[[131 103 104 109 106 120]
 [152 138 129 141 132 113]
 [135 118 129 106 104 152]] ans = 152

[[144 152 132 124 134 116]
 [118 114 126 131 123 135]
 [131 132 128 127 131 127]] ans = 127

[[120 123 107 123 125 134]
 [139 152 155 153 136 121]
 [131 141 144 142 131 127]] ans = 127

[[132 136 130 148 112 114 134]
 [152 126 125 111 112 148 123]
 [132 121 119 104 139 147 109]] ans = 109

[[143 125 142 139 150 109]
 [125 145 137 138 124 112]
 [134 137 140 127 149 113]] ans = 113

[[154 117 145 106 120 138 123]
 [130 103 146 100 105 125 149]
 [104 118 113 101 105 123 115]] ans = 115
---
[152, 138, 138, 154, 118] value 138, 154
[[105, 120, 133, 122, 112], [133, 154, 141, 140, 150], [116, 145, 158, 132, 108]] value 141, 158
[148, 149, 155, 132, 138] value 155, 155
[137, 133, 132, 101, 120, 134, 151] value 101, 151
[128, 120, 112, 147, 104] value 112, 147
[129, 112, 134, 99, 117, 109, 112] value 99, 134
[[125, 109, 124, 121, 104, 124, 126], [125, 120, 123, 106, 113, 126, 120], [120, 130, 123, 128, 125, 118, 123]] value 106, 130
[[114, 129, 129, 132, 122, 120, 132], [126, 117, 126, 102, 123, 134, 133], [129, 123, 130, 117, 116, 137, 147]] value 102, 147
[[105, 120, 109, 137, 102, 129, 109], [148, 150, 148, 137, 149, 153, 138], [141, 114, 122, 137, 148, 112, 133]] value 137, 153
[105, 133, 124, 124, 126, 134, 113] value 124, 134
---
110  126  124  126  153  115  120
105  122  142  137  155  127  129
=> 120

130  151  109  131  129
134  119  124  137  120
=> 129

127  124  136  146  128  127  131
125  138  147  116  130  135  150
=> 131

130  133  129  135  129  135
 99  111  107  109  142  120
=> 135

124  142  128  117
124  112  104  130
=> 117

126  156  110  137  116  138  114
134  115  125  131  143  119  130
=> 114

122  112  115  107
121  114  113  109
=> 107

126  125  158  125  127  127  104
139  126  146  143  129  128  107
=> 104
---
[151 150 121 137 106 150] → 151
[128 130 153 154 130 128] → 128
[100 117 105 112 141 120] → 100
[146 154 132 149] → 146
[122 130 138 136 125 106] → 122
[136 114 119 125 155  99] → 136
---
[[130 125 132 111]
 [126 133 117 151]
 [136 122 144 110]] result: 130

[[135 119 118 100 119 136 127]
 [121 128 122 137 145 118 110]
 [113 134 145 139 123 132 139]] result: 135

[[146 115 138 147]
 [109 112 114 121]
 [148 114 134 150]] result: 146

[[101 150 129 108 131 122]
 [136 107 138 103 133 135]
 [102 156 129 119 129 114]] result: 101

[[128 130 141 130 130 129 153]
 [127 129 129 129 131 129 129]
 [127 130 127 130 128 127 129]] result: 128

[[124 128 141 146]
 [129 129 117 151]
 [130 127 152 142]] result: 124

[[113 115 110 102 132]
 [128 119 105 138 147]
 [132 155 136 125 127]] result: 113

[[141 139 143 146 144 103 119]
 [119 149 102 136 133 118 119]
 [145 108 139 144 136 108 126]] result: 141
---
107  137  142  140  157  134: 140

123  141  137  138
150  142  122  145
149  130  111  130
: 130

137  122  138  137
134  149  107  138
148  115  147  143
: 115

116  128  113  123  151
129  124  151  126  138
: 151

141  156  125  127
144  133  130  129
150  135  109  127
: 135

129  156  132  134  122: 132

 98  113  131  145: 113

141  145  137  139  141  157: 139

150  147  116  141  132: 116

131  110  105  133  135  136
144  126  127  126  137  120
122  129  121  132  121  123
: 132
---
[[122 134 103 133 133 135 136]
 [118 134 121 140 110 110 141]
 [113 150 124 134 131 133 139]] → 122

[[149 143 145 140]
 [154 147 149 145]
 [124 118 107 152]] → 149

[[114 103 113 117]
 [147 142 124 139]
 [151 145 117 137]] → 114

[[127 124 129 132 128]
 [125 125 123 130 130]
 [127 110 135 150 134]] → 127

[[132 144 128 151 112]
 [124 123 137 127 108]
 [115 110 143 119 121]] → 132

[[142 120 154 137 126 103]
 [117 132 127 127 130 129]
 [116 142 134 133 119 124]] → 142

[[123 150 115 122 129 152]
 [117 111 142 148 136 123]
 [123 104 151 141 136 149]] → 123

[[136 153 132 137 125 120 128]
 [122 141 153 136 130 126 144]
 [138 137 152 135  99 129 148]] → 136

[[126 109 136 153 138 104]
 [129 131 126 125 126 126]
 [126 115 132 145 134 112]] → 126
---
128,141,132,129,119,120,137
133,133,137,138,135,130,135
120,112,132,101,140,130,105
| 141

142,133,126,102
131,119,127,132
113,121,133,155
| 133

154,118,129,138
157,124,119,143
146,116,127,141
| 118

127,126,144,124,120,117
135,136,143,132,107,117
143,122,133,143,130,119
| 126

114,143,150,109
105,143,155,102
113,143,151,108
| 143

131,151,125,150
129,148,101,114
131,154,111,116
| 151

134,122,123,143,126
119,123,119,155,125
139,139,141,102,126
| 122
---
107  142  101  136  140 >> 140, 107

106  123   99  135  144
115  128  136  112  124
>> 144, 115

148  141  150  141  140 >> 140, 148

124  142  128  127  107  139 >> 139, 124

135  144  143   98  135 >> 135, 135

121  150  107  126 >> 126, 121
---
[[151 138 138 129 120 102]
 [131 122 127 122 116 122]] | 151, 122

[[149 105 121 121]
 [106 100 135 154]] | 149, 154

[[131 136 104 135 123]
 [140 137 104 134 123]] | 131, 123

[133 139 122 152 131 126 109] | 133, 109

[135 136  99 138 138 137 132] | 135, 132

[146 130 135 152 119 118] | 146, 118

[[130 129 121 158 133]
 [125 115 123 133 120]
 [133 137 120 109 119]] | 130, 119

[106 105 152 112 108 107] | 106, 107

[[116 125 122 121 131]
 [125 152 127 143 116]] | 116, 116

[[147 109 117 127]
 [114 104 123 123]] | 147, 123
---
[[ 99 131 126 130 114 142]
 [101 113 144 147 117 156]]	113

[110 145 104 126 132]	145

[[110 134 110 115 138 118 140]
 [148 150 136 115 121 107 128]
 [120 124 133 123 133 128 109]]	124

[118 126 116 113 150]	126

[135 152 131 118 137 126]	152

[158 128 137 131 138 141 149]	128

[105 136 128 104 142 121 118]	136

[132 124 139 137 100 136]	124

[135 145 151 121 120 114]	145

[129 144 133 101 147]	144
---
118,128,115,124,109
149,118,134,125,107
-> 125

105,117,108,108
109,142,108,117
107,119,109,105
-> 108

151,152,121,150,109,153
139,145,129,134,137,147
-> 137

125,140,135,158
148,123,127,153
-> 127

148,134,111,145,124,144
113,121,140,128,132,114
103,124,151,112,132,105
-> 132

140,128,122,120,123
137,134,116,127,148
145,157,135,129,112
-> 127

132,149,151,157,116
130,119,121,148,135
-> 148

122,129,128,121,131,125,132
149,117,145,140,127,131,120
132,130,142,152,130,128,120
-> 131

136,112,134,105
98,114,146,115
-> 146

133,125,140,130,134
107,112,131,118,127
114,105,107,124,127
-> 118
---
[118 120 109 104 105] -> 120
[130 128 134 152 129 135] -> 128
[126 131 117 157 148 103 111] -> 131
[122 106 136 126 127 144 131] -> 106
[121 117 135 106] -> 117
[147 138 144 129 142 153] -> 138
